In the rows, zero is written as 128.
name the system of each run:
Q_228, trace 1 (8 x 26):
[[148  98 170 118 153 107 126  81 115 134 119 118 159  96 141 105 125 101
  141 127  53 117 195 146  80 126]
 [135  80 115 135 126  77 188 105 135 100 130  96 188 106  97 103 136 133
  157  90  91 143 161 100 114 108]
 [149 154 135 177  81  99 125 134 127 110 140  98 187 134  61 109 136 173
  136  91 136 164 125  77 139 106]
 [180 172 186 153  89 124  51 109 102 153 126 111 159 125  96 126 117 151
  125 140 121 152 127 126  97 104]
 [174  88 179 117 131 113  96  99 108 150 104  97 131  96 133 151 101 101
  154 153  87 128 136 140  58  95]
 [127  31 143 140 134 100 157 130 134 110 118  91 142 102 110 135  99 123
  189 113  98 120 138  86 111  91]
 [130  89 145 168 101 124 119 132 148 120 148 107 175 132  78 103 108 184
  167 112 131 105 128  65 182 100]
 [177 157 155 149 106 151  65  93 148 173 145  91 172 143 104 113 114 164
  111 155 122  98 130 109 155  94]]
Q_89, trace 2 (8 x 26):
[[162  71 190 108 108 113  76 119 126 135  98 114 144 100 136 132 100 126
  169 131 128 112 153 110  69  88]
 [151  34 156 184 136 105 128  99 157 132 131 105 125  96 100 132 112 154
  167 122 121  74 129 110 131  98]
 [130 102 127 176 131 147 137 111 134 140 170 101 148 137  82 123 102 180
  155 148  98 101  99  94 214 107]
 [134 168 128  93 110 174  98 131 125 151 143  87 188 166 122 111  95 146
  128 158 105 129 125  80 189  95]
 [146 146 158 103 111 151  88 134 148 146 100  66 176 148 138 114 110  92
  123 115 119 125 181  78  92  93]
 [144 101 182 188 126 106 120 112 146 118 116  93 150 112  96 109 132 113
  146  79  99 110 193  95  84 122]
 [140 112 148 190 130  90 147  80 119 116 165 134 173 103  78  93 137 178
  147 107  74 120 152 125 154 134]
 [168 148  92 114 110 104 144  82 121 143 159 108 206 128 104 107 133 177
  120 155  95 148 111 131 171  96]]
Q_916, trace 3 (8 x 26):
[[ 95 118 165 185 161 142 152 143 127 108 117 105  99 137 116 123 128  73
  141  81  80 121 185 101 106 157]
 [ 96  90 150 101 151 101 157 115  96  97 141 179 159 100 140  88 124 149
  170 116  69 123 174 130 142 152]
 [165 139 106  83  90  87 120  91 131 130 140 135 219 113 122  91 141 183
  121 135 132 143 135 131 136  99]
 [171 187 126 170  85 121 112 129 130 138 127  72 156 147  76 143 143 132
   99 117 145 175 103 107 108 100]
 [117 143 182 177 131 146 110 165  75 115 117 117  73 136 100 163 106  91
  149 119  97 175 114 119  91 144]
 [125  55 170  92 148 108 114 123  93 120 113 169 104  83 163 137 101 125
  176 150 101 116 135 152  90 130]
 [165  48 102 105 113  84 138  87 170 137 128 119 159  92 131 125 130 165
  141 140 155  92 112 133 127  78]
 [145 123 103 185 104 140 140 132 158 137 151  73 140 150  71 139 119 159
  127 128 156 123  80  83 187  96]]
Q_89, trace 4 (8 x 26):
[[167 172 146 209 122 137  94  82 141 158 158 122 139 131  84 117 144 166
   93 134 120 102 126 144 161 133]
 [147 168 122 114 151 154 139  86  95 161 147  90 154 142 124 131 112 101
  114 171  39 149 131 148 145 119]
 [121 110 115  64 119 109 171 146 110 107 109  91 176 132 137 125 112  92
  159 119  93 178 146  91  95  97]
 [140 101 149 147  79  77 117 154 139  92 108 129 157 109  98 117 138 157
  153  76 176 149 140  88  88 111]
 [177 128 167 201 104 105  75  88 128 146 146 151 122 102  86 126 143 188
  120 133 147 108 110 153 126 126]
 [166 126 126 134 153 146 123  71 106 167 154 104 125 118 122 148 106 129
  125 194  64 118  96 165 157 106]
 [118  96 107  68 136 143 169 144 113 127 121  79 151 139 136 148  87  94
  167 156  89 157 104  90 138  87]
 [112 100 150 113  87 124 109 185 139  98 107 111 153 135 114 120 104 141
  173  92 175 141 135  51 117 100]]
Q_149, trace 5 (8 x 26):
[[ 66 123 143  86 139 136 137 186 111  89 104 176  93 134 171 124 124  98
  147  99 145 141 157 119 109 168]
 [109 116 112 126 131 105 133 117 160 110 139 200 140 113 150  88 164 176
  109 103 173  84 158 151 155 164]
 [148 154  74 185 136 130 163  91 172 146 152 106 120 142 103 132 165 138
   67 128 149 105 107 151 169 129]
 [114 200  98 126 138 172 153 154 103 140 130  80 106 171 123 159 126  76
  100 142 105 181  99 124 141 133]
 [ 96 166 125  37 121 136 121 172  88 109 104 167 128 137 178 125 126  98
  127 131 132 180 137 140  98 150]
 [132 103 111 103 121  76 137 122 154 106 109 184 131  92 160 108 171 144
  110  97 186 113 150 164  83 147]
 [136 123 101 222 139 102 169 107 156 120 145 132  85 116  91 143 169 140
   96  98 151 116 111 155 138 151]
 [104 180 105 156 151 166 154 139  87 134 159 126  89 153 106 152 122 121
  114 156  91 161  79 147 183 155]]
Q_916, trace 6 (8 x 26):
[[126 177  98 165 153 136 183  95 130 129 154  92 161 152  99 106 150 111
   98 115  64 140 160 125 158 142]
 [ 89 191 116  85 124 129 160 162  72  97 135 140 154 148 125 114 133 111
  135 115  85 206 138 120 129 154]
 [134 163 152  73  94  97  88 148  99 109  99 176 153 112 151 116 144 139
  121 110 164 175 147 142  65 141]
 [181 123 156 180 103  81  99  94 140 132 113 139 121  91 110 132 166 142
  102 106 163 126 135 162  57 127]
 [154 106 131 210 140 100 160  96 101 130 153 122  93  98  77 157 135 141
  134 137  88 143  84 161 130 133]
 [124 109 108  96 135 132 152 133  74 130 148 136 105 118 128 164  93 143
  164 185  99 161  51 149 164 119]
 [139 107 101  54 105 143 100 158 138 145 105 120 119 133 166 159 104 130
  134 168 191 127  74 120 125  89]
 [131  97 129 159 122 152 102 152 194 141 102  98  85 140 134 150 128 112
  113 111 205  73 122  99 115 111]]
Q_74, trace 7 (8 x 26):
[[152 171 174 150 130 155  68 122 139 154  99 113  99 137 143 138 140  77
   84 120 137 115 166 149  62 138]
 [130  91 156 145 163  96 157  99 103 113 116 131 107  91 134 131 141  85
  141 110  67 136 169 162  63 144]
 [112 117 100 109 129  75 189 112  96  93 154 163 180 103 115  94 145 166
  149 115  86 164 142 135 149 141]
 [142 191  95 112  77 111 115 136 124 125 145 144 179 140 105 115 148 187
  103 130 174 166  92 120 160 118]
 [167 163 144 137  90 140  68 148 119 153 105 109  95 134 120 174 123 118
  105 152 182 156  76 138  89 106]
 [133  60 161 111 149 127 122 136 107 132 100 128  72  96 158 172  98  87
  166 150 114 126 112 146  72 117]
 [100  37 107  90 153 102 181 121 138 101 136 158 137 100 153 110 116 148
  177 129 117  94 138 124 154 125]
 [116 122  79 146 116 126 152 129 173 120 157 137 155 144 112 104 142 186
  113 115 177  98 112 102 209 126]]
Q_228, trace 8 (8 x 26):
[[136 102  56  94 153  93 204  88 156 129 127 128 142 113 156 125 163 110
   98 134 119 122 135 169 122 127]
 [100 168  77 159 115 124 194 168 137  98 132  98 119 155  93 142 155 106
  113  86 148 178 104 100 139 141]
 [103 207 164 133 104 151  75 174  81 114 133 171 120 147 118 117 130 151
  120 120 144 170 123 125 137 167]
 [152 128 149  74 132 111  82 104 107 142 111 190 118  93 178 131 141 136
  111 157 139 118 129 196  79 141]
 [139  58  83 129 149  86 194 115 146 117 115 121  89  94 143 164 144  98
  132 129 145 128  96 161  89 117]
 [ 89 117 106 175 125 131 177 175 115  95 146 122  95 144  82 151 117 144
  159 111 144 151  77  89 178 136]
 [117 175 142 103 105 167  66 152 101 140 147 166 136 147 132 120 107 183
  129 160 152 128  95 122 193 136]
 [159 127 117  66 137 151  89 100 154 167 108 132 113 123 187 145 126 106
   90 174 161  92 116 170 105 107]]
Q_104, trace 9 (8 x 26):
[[117  93 107 182 128 129 184 150 143 115 140  62 127 146  76 142 112 120
  158 104 109 135 106  68 164 105]
 [108 179 164 148 102 159  81 165  98 121 149 148 152 155  96 109 105 177
  147 126 128 143 121  86 186 142]
 [161 151 166  80 116 148  51  96 142 161 114 140 166 125 168  99 123 136
  104 151 134  89 174 142 110 119]
 [160  77 129 150 154 126 148  89 174 148 108  62 121 116 133 142 128  75
  121 122 106  90 161 124  85  96]
 [105 106 141 207 140 121 176 143 113 101 148  95 120 132  66 132 114 126
  166  94  81 144 122  83 158 137]
 [116 178 155 114  98 128  94 138  91 112 151 167 191 136 106  82 121 190
  142 119 110 154 148 102 173 141]
 [178 154 134  81  98 119  75  95 157 158 104 112 186 125 153 110 140 131
   93 137 156 115 156 136  87  95]
 [169  91 139 174 135 120 136 112 148 146 105  55  96 118 107 170 123  80
  129 126 120 123 117 121  72  93]]
Q_374, trace 10 (8 x 26):
[[114 101  73  89 169 110 210  95 116 123 143 134 127 111 149 132 137 111
  129 153  77 137 115 169 148 136]
 [113 146  46  88 106 113 184 150 152 112 134 119 164 148 126 126 147 147
  109 120 174 152  94 110 169 113]
 [116 178 123 127  91 146  80 179 142 123 119 158 100 148 135 136 142 151
   95 111 221 133 100 126 134 141]
 [122 129 167 133 153 146  83 131 113 139 109 179  51 112 167 147 132 102
  113 139 147 106 129 183  85 167]
 [117  72 105 113 178 105 192  96 122 121 127 147  92  96 159 141 138  90
  133 138  84 116 135 181 107 145]
 [106 109  47 113 137 103 218 130 148 100 147 124 150 131 121 119 150 146
  124 116 136 137 108 121 179 125]
 [111 185  88 119  96 150 114 163 147 121 140 149 137 162 127 116 147 166
   92 121 200 131 100 114 185 142]
 [133 179 150 112 128 162  63 142 126 148 109 163  78 137 167 142 137 107
   82 142 174 119 129 169  97 159]]
Q_74, trace 11 (8 x 26):
[[148 161 159 171 105 150  96 160 122 139 103  70  95 146 102 165 116  81
  119 117 143 161 111 102  79 111]
 [110  84 193 118 151 134 110 143  84 115 112 139 106 106 141 133  92 100
  184 131  73 133 154 122  90 137]
 [127  71 133  90 129  92 139  91 140 113 137 161 192  96 142  80 128 175
  159 121 108  95 175 122 145 119]
 [157 133  91 172  91  98 143 108 173 126 144  99 176 135  81 112 155 176
  106 101 173 123 114  98 160 101]
 [142 168 144 190 108 160 107 154 104 141 134  78  97 152  75 166 109 119
  128 133 125 163  75 101 139 115]
 [119 114 183  84 143 167  87 142  83 142 114 121 119 130 157 142  73  96
  170 164  78 130 134 114 111 118]
 [126  63 137  70 134 108 131 112 163 117 109 133 176 106 167  91 125 130
  149 113 133  80 193 108 107 108]
 [130 100 111 197 109  91 161 123 176 102 138 120 150 120  83 105 159 164
  127  70 163 107 143  95 144 126]]
Q_149, trace 12 (8 x 26):
[[131  97 150  80 116  95 133 112  94 110 133 139 203 100 126  92 109 153
  173 129  72 148 161 110 120 108]
 [176  87 135 144  83  70 114 104 143 123 130 114 183  97  90 118 131 185
  152 116 152 135 121 106 111  82]
 [174 123 182 207 108 125  81 115 118 148 130  88 115 120  71 154 110 144
  141 133 119 132 104 115 109 103]
 [134 111 197 132 149 155  88 114  78 149 135 117 113 118 124 142  80 116
  169 170  53 122 130 130 124 122]
 [130  47 146  70 139 114 130 109 116 128 124 127 164 100 151 114  88 143
  185 156  87 106 144 113 134  92]
 [143  48 134 143 102 104 128 130 171 120 122  95 160 114 102 124 107 164
  170 113 161  94 126  72 137  78]
 [140 124 183 198 109 161  71 139 146 143 133  91 129 145  83 126 102 147
  146 119 134  96 132  75 151 112]
 [136 145 189 126 147 177  70 103 115 160 134 109 150 141 136 106  93 122
  137 155  64  90 170 118 146 123]]
Q_374, trace 13 (8 x 26):
[[110 147 156 142 131 122 124 140  48 110 152 177 109 114 106 133 111 161
  162 147  85 170  94 148 154 158]
 [155 112 108  50 123 117 116  93 101 149 135 144 160 110 155 133 108 156
  136 190 111 138  94 167 139  98]
 [175 103  85 113  97  99 141 124 163 141 104  82 132 120 123 166 134 122
  113 137 186 143  78 128  93  73]
 [109 102 139 181 114 143 126 186 134 114 119 111  63 134  97 169 112 122
  153 109 176 131  78  91 130 122]
 [ 92  78 166 125 160 171  98 142 120 133 136 166  83 125 156 131  88 141
  165 155 120  69 126 121 175 142]
 [141  82 106  96 165 139 138  75 180 158 125 113 145 123 172 112 129 117
  110 153 115  51 164 147 145 109]
 [127 136  81 164 135 132 181 125 189 129 119  66 136 155 112 125 156  89
   88  88 144 115 149 100 129 118]
 [ 73 183 143 161 127 163 130 184 120  99 134 134 118 169 110 109 131 121
  124  80 131 143 156  83 160 170]]
Q_104, trace 14 (8 x 26):
[[ 99  98  99 172 148 140 176 138 127 117 167 128  99 137  95 142 113 161
  154 140 118 113  75 113 212 135]
 [100 185 112  79 128 177 109 142 113 138 152 154 159 165 149 104 115 162
  114 157 125 127 120 121 208 143]
 [126 159 118  67 133 171 100 132 167 155  99 108 131 156 187 121 130  81
   85 140 158 100 163 128 112 122]
 [112 106 145 184 160 146 144 140 162 127 105  97  65 131 133 151 136  65
  119  92 135  96 160 122  88 143]
 [ 87 126 154 197 155 119 156 125 103  95 155 169 104 115 100 106 142 142
  143  91  84 124 159 135 153 184]
 [129 176 108  99 122  98 143  96 114 115 149 172 195 119 131  75 163 165
  100 117 109 143 166 154 144 153]
 [165 171  84  98  99 100 143 115 147 138 106  92 165 134 132 132 166  98
   77 120 157 172 126 142  75 103]
 [139 133 142 163 112 114 131 163  98 120 102 101  73 120 105 181 125  86
  133 115 143 187  84 129  64 121]]

runs to name:
trace 15 (2 x 26):
[[120  93 145 162 132 179 105 158 169 144 118  80  86 152 119 154  93 113
  146 133 162  79 107  77 154 102]
 [ 90  83 157 135 169 183 118 139 151 137 126 115 103 144 151 120  91 107
  156 132 102  58 164  92 167 133]]
  Q_916
trace 16 (2 x 26):
[[109 147  59 109 119 110 202 135 136 106 148  99 183 147 106 115 142 139
  126 114 119 169 116  95 173 113]
 [126 215 131 126  81 146  88 172 128 125 117 116 153 164 112 123 138 135
   96 102 176 173 126  93 126 129]]
  Q_228
trace 17 (2 x 26):
[[112 156  72 129 153 132 195 142 121 120 119 109  75 140 138 167 151  63
   96 130 121 169  98 163 107 148]
 [ 77 117 105  99 129 116 160 179 112  85 117 193  81 119 155 140 143 131
  137 110 175 151 104 143 127 166]]
  Q_916
trace 18 (2 x 26):
[[ 80  90  65 101 154 126 206 148 131 101 149 144 112 131 143 132 124 141
  145 134 127 121  95 124 195 136]
 [110 150  80 104 101 149 131 175 155 125 130 131 126 159 133 135 127 158
  112 130 209 127  76  97 185 119]]
  Q_149
trace 19 (2 x 26):
[[122 113 122  97 103 124 134 177 151 113  84  90 125 137 142 148 127  77
  135  98 181 153 132  87  68 104]
 [105  98 186 196 123 127  91 156 138 103 118 161  87 115 112 122 129 145
  150  83 163  93 155 107 116 158]]
  Q_228
trace 20 (2 x 26):
[[143 175 117 193  99 133 125 156 119 128 132  96  93 147  76 168 138 125
  108 123 162 174  65 120 126 122]
 [122 129 171 102 142 163  93 152  68 140 122 134  82 128 146 163  81 101
  159 173  91 152  96 139 117 131]]
  Q_74
trace 21 (2 x 26):
[[ 81 143 152 188 155 141 145 157 116  98 132 165  65 133 120 128 146 112
  123  86 123 123 151 137 131 190]
 [106 151 124 108 146 115 141 108  85 116 158 208 134 111 139 101 144 171
  125 142  94 135 133 177 166 172]]
  Q_228
trace 22 (2 x 26):
[[105 165 163  71 141 163  78 147 103 135 105 177  98 133 185 126 121  95
  115 144 129 124 154 158  98 165]
 [122  79 101  95 163  97 170  95 164 117 117 162 130  98 175 105 159 117
  111 114 131  84 177 167 105 145]]
  Q_149
trace 23 (2 x 26):
[[105 120 174 112 134  96 134 142  78  90 111 167 130 100 137 115 131 111
  163  96  88 167 171 133  73 157]
 [142  86 122 117 103  52 147 115 137  92 120 165 168  86 125 102 160 170
  141  91 160 136 149 137  91 123]]
  Q_104
trace 24 (2 x 26):
[[112 135 130 160 160 190 133 137 163 150 117  63  96 168 131 143 111  65
  113 125 112  89 153  95 141 126]
 [ 80 139 175 177 157 165 123 148 118 111 135 133 109 145 120 105 117 106
  143  93  81 108 189  97 150 170]]
  Q_104
trace 25 (2 x 26):
[[104 112  88  93 108 149 148 162 161 120 136  99 169 160 124 116 106 155
  147 127 162 115 111  61 196  99]
 [137 172 145 127  88 167  61 158 166 144 110 106 145 164 131 118 126 132
   99 112 195 109 141  86 131 111]]
  Q_149
trace 26 (2 x 26):
[[ 91  92  67 127 157 142 212 147 144 117 143  98 103 145 128 148 116 112
  143 134 122 124  87 107 187 123]
 [ 86 137  94  84 120 167 127 171 166 125 131 140 137 165 158 109 122 145
  120 123 183  95 126  89 194 127]]
  Q_374
